One vector is turned by the same rotation once a step. Each row is the vector after some number of steps, and that number follows the row.
The counts run from 0 to 470.
[ 23 -27 -25 -16  24 -13 -20  13  -9   0   3   7 -41   1 -40 -18 -16 -18
  46  16  33 -54 -41 -22  14 -24 -39 -11  46  -7 -13   5 -15  15  14 -14
   0 -39  11 -23  -5  -5  21  26   0  -4 -12  36 -17  11   2  19  35 -29
  -1 -19 -28 -32  -2   6  29  29  13  13  -2  48  -4 -17 -22  10  37 -16
  16 -33  -7 -15  12 -36   5  -6 -41 -20   1 -18 -23 -12  -7 -35 -29  18]
197
[ 23 -21 -46  11 -17  -3 -13 -16 -35   3  18   9 -18   5  -8 -10  42 -33
  30  -6  43 -61 -41 -33  23 -24 -46  -2  18  -6 -42  10 -18   8  11  -8
 -22 -18  25  -9  10 -15 -25  26   5  25 -36 -11 -20 -23   5  39  26  11
 -12 -11 -20  -1  26 -29  30   8  -4  23 -33  31  -9  -2  16 -27  12   4
  21  -3 -51  -2  31 -16  20 -32 -15   2  24   1 -11  -4 -23  -8  -5   2]
171
[  7 -14 -34 -18   0   0   2  11 -33 -16  23 -19 -51  -2 -17  -5   7 -33
 -25 -26   7  16 -45 -41  11 -24  -1  20 -11 -25 -15  13 -16  -6 -42  -8
  -1 -53  27 -11  39 -18   3   7  14  -9 -30  19  -9  24  -8  13  21 -15
 -21  -4 -17 -14  45 -15  15   9  29  32  16  13  -5 -18 -14 -45  46 -30
 -18 -13 -29 -20  -1   0 -29 -23 -44 -38  -2  -4 -10 -18 -30   0  16  37]
368
[ 59 -20 -10   7 -10  16 -19 -17 -25 -16  11  22 -20  15   5   9  32  -1
  37  -4  18 -38 -53 -44  -8 -26 -56 -24  20   8 -48  12  -5  14 -27 -35
 -15 -10  18   0 -23   1   7   8 -10  18 -15  -4 -21 -42  -2  20  44 -18
 -32  -5  16  -1   9 -26  25   8 -14  24 -22   6  -8 -18  -2   3   1 -20
  22 -10 -33   2  39 -17  31 -53 -11 -10  18   5 -22  -4 -25 -24   6   7]
150
[ 24 -27 -11   9  32 -31 -28  -9  -7  -1 -31   8 -45  11  11 -14   2 -16
  48   2  29 -41 -20 -47  33 -27 -51  -8  47 -23 -15   9   4   6  28 -16
   1 -31   3  -5 -21 -11  14  33   3  13 -32  31 -27  18   2  22  30 -28
 -15  -6 -36 -19  18 -20  20  33  -4   2   2  47 -25 -19 -12  13  30  -4
  32 -27   8   5  19 -21  12 -16 -18 -11  -2 -35 -10  13  -2 -27  -8   4]
212
[ 33   1   4  11  18  -8  10   5  -8 -11 -43 -17 -33   0  26   0   4  -2
  -5   7   6   6  -9 -63   8 -40 -33  14  33 -20 -47   7  11 -26 -24 -29
  17 -11   0   1  -7 -13  19  23   4  12  10  49 -14  18 -11  13  57 -37
 -35 -12 -13 -23  48 -17 -12  16   5  26  15   9 -16 -34 -20  -7  32 -54
   2 -26  25 -13  26  -8  -5 -12 -32  -7  -3 -45   0  17  -6   8  12  21]
396
[ 33 -36 -17  -3 -18   0  -3  11 -25  -5  -1  24 -18   3 -37  18 -26 -23
  -5 -18   5 -18 -36 -42  -5 -11  -8 -10  -6  -5 -52  41 -14  19 -13 -10
  -1 -47  17   4  19  15 -27  -1  14   1  -4  -1  -6  11 -17  43  39 -30
 -15  -1 -47 -23  36  -1 -18  19  -1  17  -9   6  -4   7  -4 -20  13 -24
   7   5 -62 -20  16 -18  -5 -39 -52 -35  -4   5 -40  20 -30 -16  30  -2]
317
[  2 -35  13   5  14  12   9  10 -19 -29  26  17 -20   5 -25  23  15 -32
 -10 -16  -1 -11 -26 -37 -18 -19 -38  16   5 -32 -18  27  -7   1 -15 -10
 -17 -31  30  -2 -21  -9 -16 -10  10  36 -40   0  -4   9 -17  39  21   3
 -42 -12   6  25  19  -3 -10  -2  -8 -20  -4  25 -13  -6  -9 -38  36 -21
 -13 -29 -80 -25  13 -16  24 -41 -25 -52  23  -9 -17  -7 -11  14  16 -21]
293
[ 31 -15  -8   7  -1  29  20  22 -15  -2  32  -6 -11 -22 -47   8  25 -24
  25  35  11 -35 -20 -39  -8 -12 -31  12  34  -6 -29   1 -19  -4 -28 -32
  13  12  22 -18  -1  -6  13  30  -2  21  17  28   9 -17   1  19  38  -6
 -23 -25  14 -14   6  -3  13  -1  21  35 -14  18  -1  -3  -6 -32  38 -51
  -4 -42 -17 -41  42 -30   1  -9 -43  -2  33 -24 -21 -25   5   9 -22  20]
124
[ 24 -42  31  20  31 -10   4  15  -1 -11 -30  20 -22  -2 -15  26 -21 -15
  28  14  -6 -25   5 -60   2 -12 -38   4  45 -27 -34  25   4   7   4 -20
  18 -22   3   6 -41  13  11  18   2  22  -1  32   1  22  -8  34  37 -28
 -32  -5 -18  -9  18  -2 -23  24  -9  -8  -2  25 -25   0 -16   8  33 -35
  21 -40 -19 -20  34 -22  10 -19 -31 -31   2 -47 -27  26  13  -8   9 -19]
268
[ 47 -12 -11  -2   1  -6  -2  -4 -30 -13 -28 -10 -45  -1  22  11  -1  -7
  -9 -16  -4  19 -30 -71   8 -26 -13   5   7 -16 -49  13   1  -4 -49 -25
  19 -36   8   6  11   3  24  13   1  -9  -4  30 -12   9  -1  11  44 -32
 -32   9 -13 -24  54 -30   0  23  11  43  10 -13 -17 -21 -11  -8  22 -47
   7  -6  15  -4  24   7 -21 -37 -29 -17 -15 -20 -14  15 -25 -14  30  35]
390
[ 15 -37  -7 -18  -1  14   5  26 -22 -18  29  21 -20   1 -55  18 -19 -26
 -11 -15  -1 -12 -45 -28 -25 -10 -15   1  -2 -12 -30  32 -17  16 -25 -11
 -11 -51  29  -8   8   6 -16 -12  10   3 -14   2  -1  13 -20  36  30 -19
 -22 -11 -18  -7  16  13 -10   5   6   4  -3  16   0   0 -16 -28  35 -31
 -13 -17 -76 -31   5 -24   1 -34 -52 -52   5   8 -36  -7 -23  -6  16  -1]
312
[ 17  -6  -9  11  16 -17 -13  -1   1 -15 -29   5 -26  21   9 -18  -4  -8
 -18 -20  27  -9 -31 -32   3 -46 -42  -1  17 -18 -24  20  13 -22  16 -24
 -20 -24   3   0   0 -31 -22   9  19  27 -15  26 -31  40 -31  27  58 -46
 -28 -21 -44 -17  36  -4 -15   9  -8  -5  21  42  -7 -43 -24 -17  31 -18
  -1 -18 -23 -14  -2 -33  11 -18 -43 -29   2 -15  -1  12 -13  10  22   3]
342
[ 30 -12  -8  13   3  28  13   6 -31 -20  47 -11 -30 -10 -14  10  57 -31
  11   1   5  -2 -25 -51   1 -13 -34  18   9 -23  -9  -2  -6  -9 -49 -36
   3   6  31 -11  -2 -19  17  25   2  30 -29  13  -3 -23   3   9  21   9
 -42 -14  34  14  18 -33  28  -5  19  27  -4   6 -12 -10  -1 -48  38 -37
 -12 -34 -22 -27  34 -12   3 -31 -20  -9  38 -13  -5 -34  -6  18   0  23]
110
[  5 -49 -12  13  12 -16   5  11 -30   5  -6   1 -37 -19 -27  20  -1 -49
  30   5   3 -26   5 -67  35   4 -12  22  25 -37 -24  16 -16  15   1   1
  30 -35  22   0   1  10   5  36   8   7 -27  16   6  17  17  41   5   8
 -13   7 -34  -9  39 -21   6  28  14  18 -18  22 -29  29   8 -23  40 -18
  23 -25 -26 -15  36   1 -18 -16 -30 -18   6 -45 -27  19   6 -12   2  -3]
246
[ 10 -29  -1  -6  47 -19 -25  -4 -12 -23   4   7 -57  16   3 -12  13 -21
  38  -9  18 -23 -34 -38  17 -26 -55   1  35 -33  10   4   2   5   1 -16
 -11 -41  14 -11 -32 -17  31  16  -2  15 -56  28 -28  13   4  10  19 -16
 -28 -10  -1   4   3 -20  33  22   2 -12  15  47 -22 -29 -24   5  45  -5
  11 -41  -8  -3   3 -17  18 -23 -11 -34   6 -27  -4 -12  -4 -20 -12   4]
218
[ 26 -43  33   7  27   7  -4   2 -18 -35   1  27 -33  12  -4  32   1 -13
  13 -15 -17  -2 -25 -57 -19 -12 -43  -1  16 -28 -21  28   3  14 -29 -21
  -3 -37  20  11 -46   9  13 -10  -4  21 -34   6  -7   4  -9  26  26 -14
 -50   3  15  18  13 -16  -9  13 -14 -16   2  11 -26  -7 -16   0  30 -28
   8 -29 -49 -12  21  -9  23 -51 -12 -52   6 -20 -24   9  -9 -10  24 -20]
276
[ 57  -2 -24   0  -1  -6  -7  -8 -39  -2 -20   8  -8  11   8  -5  29  -1
  14 -11  37 -29 -31 -49  -9 -46 -47  -7  26  13 -76  20   9   2 -12 -19
 -11  -5  11  -5   0   1 -12  21   1  27 -21   4 -37 -30  -1  29  53  -1
 -38 -24 -13  -6  39 -14   5  18 -15   1 -20   0 -17 -25   3  -3  -5 -24
   7   8 -25  17  31 -16  44 -42 -10  15   6  -3   6  13 -29  -5   1   8]
465
[  0 -28  24  25  25   2  12  12  -1 -19  -5  15  -9   3 -15  16  11 -26
  -1   3   5 -24  -2 -40  -7 -27 -49  18  29 -32 -26  25   5 -11   9 -16
  -9 -14  18   3 -33 -12 -19   6  12  47 -22  14  -6  22 -20  43  37  -6
 -41 -21 -10  15  24   1 -24  -2 -15 -25  -4  39 -18 -10 -11 -27  37 -22
  -2 -39 -62 -27  21 -28  29 -23 -27 -35  24 -32 -11   9   7  24  10 -30]
288
[ 44   6 -22   5   6  -7  -2  -1 -29   3 -23  -2  -4   9   3 -13  32  -5
  12   0  50 -37 -22 -40  -4 -51 -54  -1  38  10 -66  13  12  -7   7 -20
  -9   4   7 -10  -2  -8 -19  29   4  35 -17  14 -37 -20  -8  30  56  -1
 -35 -36 -20  -7  36  -5   1  16 -13  -7 -16  16 -16 -31  -4  -7   2 -23
   1  -2 -24  10  25 -25  47 -26 -15  19  12 -11  16  11 -18   7  -9   5]
468
[ 40 -13 -39  -5   1   0 -10  13 -49  -2  35 -10 -40  -4 -32 -12  20 -42
  -2 -29  20  17 -35 -49  12  -7   2  -1 -15  -8  -6  16  -3   7 -32 -23
  10 -21  20 -15  49  -6   1  37  15   1 -38   7 -19   1  -1  12  26  -3
 -24 -11 -28 -20  44 -24  25  24  31  28  15  -4 -14 -10  -5 -45  33 -25
 -11   3 -15 -11   7 -14 -23 -29 -42  -6   9  10  -6 -19 -25  -2  17  41]
58
[ 25  -1  -6  21  -1  -2  18  -8 -28 -10 -29 -22 -21  -5  35  10  42 -17
 -15  -5  11   0  -5 -71  15 -39 -35  30  20 -21 -62   8   5 -25 -30 -19
   9  -2  16   9  -1 -15   0  23   5  29 -14  21 -13  -3   0  24  41   3
 -47  -7  -3   3  66 -35  -7   7   1  26  -9  -2 -25 -18   3 -31  23 -42
   1 -11  -7  -3  38  10   5 -28 -11   5  11 -36   9  17 -13  24  19  12]
411
[ 46  -8 -13  -7  22   3  -4  29 -21  -7  20 -12 -39  -6 -42 -14  -1 -22
  11   3  12  10 -25 -41   1 -12 -10  -3  15  -7   4   6   5  -3 -30 -39
  19  -7   7 -21  21  -9  28  39   8   2  -3  45 -11  13  -9   0  44 -33
 -24 -23 -17 -35  18  -2  17  25  31  19  29   8  -6 -26 -26 -23  48 -48
 -15 -27  19 -28   9 -36 -19 -12 -54 -10   5 -13 -11 -26  -5  -2  -3  46]
70
[ 53 -15   5  -2   8  25  -5   8  -7 -16  15  16 -16   5 -21   5  17   6
  35  23  13 -42 -45 -29 -23 -30 -60 -17  41   7 -36   4  -6   6 -23 -44
  -9   0  14 -14 -32  -2  21  11 -11  19   8  25 -11 -28  -8  11  51 -31
 -28 -22  25 -12 -12  -2  19   4  -3  17 -10  18   3 -25 -18   5  22 -41
   7 -35 -19 -22  34 -39  29 -29 -27 -15  22  -8 -23 -20 -11 -14 -15  11]
144
[ 38  -1 -22  -5  17  -4 -19   2 -39 -18  22   5 -31  21  -9 -19  31 -21
 -12 -43  26  18 -44 -40  -8 -31 -28  -8 -14  -4  -8  20  20  -1 -21 -28
 -16 -18  17 -12  18 -19 -12  20  15  25 -54   2 -41   1 -16  14  40  -8
 -43 -24 -15   0  36 -17  17  17   8 -13  23   5 -15 -39 -16 -32  23 -16
 -22   3 -32   2  -6 -25  20 -44 -26 -16  11  17  12 -17 -29   8  21  21]
38
[ 53 -14 -19 -18 -14  17  14  16 -44  -4   4   0 -12  -8 -24  19   7  -8
   6   3  11 -18 -35 -52 -21 -27 -21   1  18  13 -83  18 -13  14 -52 -16
  14 -23  22 -10  11  22  10   8  -7  -1   7  13  -8 -36   4  25  43   0
 -31 -12   6 -14  33  -5   4  18   7  31 -23 -25  -8  -4  -4  -9   6 -55
  -2   1 -29  -4  38  -5  14 -41 -29  -2  -2  -4 -19   4 -32 -14   1  25]
444
[ 46 -12 -12  -5   7  -9   6  30 -24   9 -16   7   0  -3 -51   2 -23 -14
  -1   2  27 -20 -15 -42 -19 -26 -13 -11  18  14 -58  30   9   9   2 -20
  11 -15   2 -11  18  16 -24  28  12  16  11  20 -19   9 -17  39  64 -21
 -26 -34 -50 -35  37  21 -24  34   4  -7  -2   2  -8 -15 -14 -11  13 -42
  -7   3 -30 -15  21 -37  17 -17 -58  -2  -4  -5 -13  18 -14  -1   8   7]
10
[  2 -52 -13   2  16 -10  -2   6 -41  -9  20   1 -49 -14 -23  20  10 -53
  27 -13  -1 -15 -15 -59  29   6 -12  22  10 -41  -9  15 -22  21 -18   3
  17 -51  32  -3   2   7  14  24   6   4 -50   6   2   7  18  32  -8  17
 -20  11 -10   7  35 -29  20  23  19  15 -12  15 -30  24   5 -27  44 -14
  14 -23 -38 -10  27  10 -16 -31 -19 -31   8 -28 -24   2  -5 -16   5   2]
242
[ 36  -5   0  13  15 -13   7   1  -9  -9 -48 -15 -32  -2  28   3   4  -3
  -6   3   8   4  -9 -66  11 -38 -26  12  31 -17 -50   8   9 -22 -24 -29
  18 -13  -1   5  -3  -9  18  26   3  10   9  46 -14  17  -8  13  57 -37
 -33  -6 -20 -25  51 -21 -12  20   6  29  13   8 -17 -31 -17  -7  28 -52
   5 -20  24 -10  27  -4  -8 -17 -31  -5  -6 -44  -2  18  -8   5  16  24]
395
[ 53  -4  11  13  30   8  -7   8 -13 -23   8  -6 -40   8   3  -6  31  -9
  17   0   7  13 -24 -55  -4 -24 -41   0  23 -15   3   2  17 -12 -36 -54
  11  10   6  -9 -17 -19  36  32  -3  21 -16  39 -18  -1 -10  -7  46 -31
 -46 -17  15 -10  14 -26  18  13  13  12  28  12 -15 -38 -25 -13  41 -43
  -6 -39  25 -18  21 -26   6 -25 -25 -10  19 -21   1 -21   0   5   5  30]
89
[ 11  -5  -7   3  23 -13 -11   3   1 -21 -16   2 -32  22   4 -19   2  -9
 -22 -22  22  -5 -37 -26  -1 -48 -42   4  13 -18 -14  21  12 -23   6 -24
 -26 -27   8  -4   1 -37 -16   4  19  23 -23  27 -30  38 -31  21  55 -45
 -29 -24 -30  -9  29  -3  -8   4  -5 -10  26  46  -6 -47 -29 -21  35 -19
 -13 -26 -28 -16  -9 -32  13 -19 -41 -37   3 -13   2  -4 -15  12  18   4]
344
[ 30 -34 -49 -11 -10 -11 -22  -1 -36   9  12   9 -36  -2 -33  -7   2 -32
  42  -3  34 -56 -44 -34  27 -13 -25 -11  20  -4 -36  14 -27  26   5  -4
   0 -43  22 -14  22   6  -4  28   3  -9 -25   0 -15 -12  11  34  20  -6
   5  -2 -35 -26  21 -16  34  28  10  34 -25  25  -9   9   6  -6  19  -3
  27  -2 -31  -2  26 -15  -5 -24 -33  -7   0  -4 -27  -1 -24 -40  -9  18]
189
[ 29 -21   1 -12  15   0 -10  17   0 -21  -4  19 -25  15 -34   0 -31  -2
  -7 -10  10 -13 -46 -23 -24 -32 -32 -13  16  -7 -27  29   1   2  -8 -25
 -13 -42   9  -8  -6  -9  -6 -11  10   6   1  26 -17  29 -33  26  55 -55
 -21 -18 -30 -22  10  15 -17  12  -3  -4  17  30   3 -33 -35  -3  31 -34
 -10 -23 -39 -26  -3 -41  12 -25 -57 -48  -4  -1 -25  -3 -18 -10  14   3]
327
[-12 -45  -7  -8  32  -5  -1  12 -29 -19  32  -3 -55  -8 -27  10  17 -49
  24  -7   2 -13 -19 -46  20  -4 -25  25  18 -47  10   9 -16  10 -17   0
   5 -47  32 -13 -11  -8  21  19   3  13 -57  18  -3  14  13  22  -6  16
 -27  -2   1  13  18 -19  28  17  20   0   1  32 -26   5  -8 -26  57 -16
   1 -40 -34 -19  14  -1  -5 -22 -19 -41  14 -31 -12 -17   0  -7  -9   4]
238
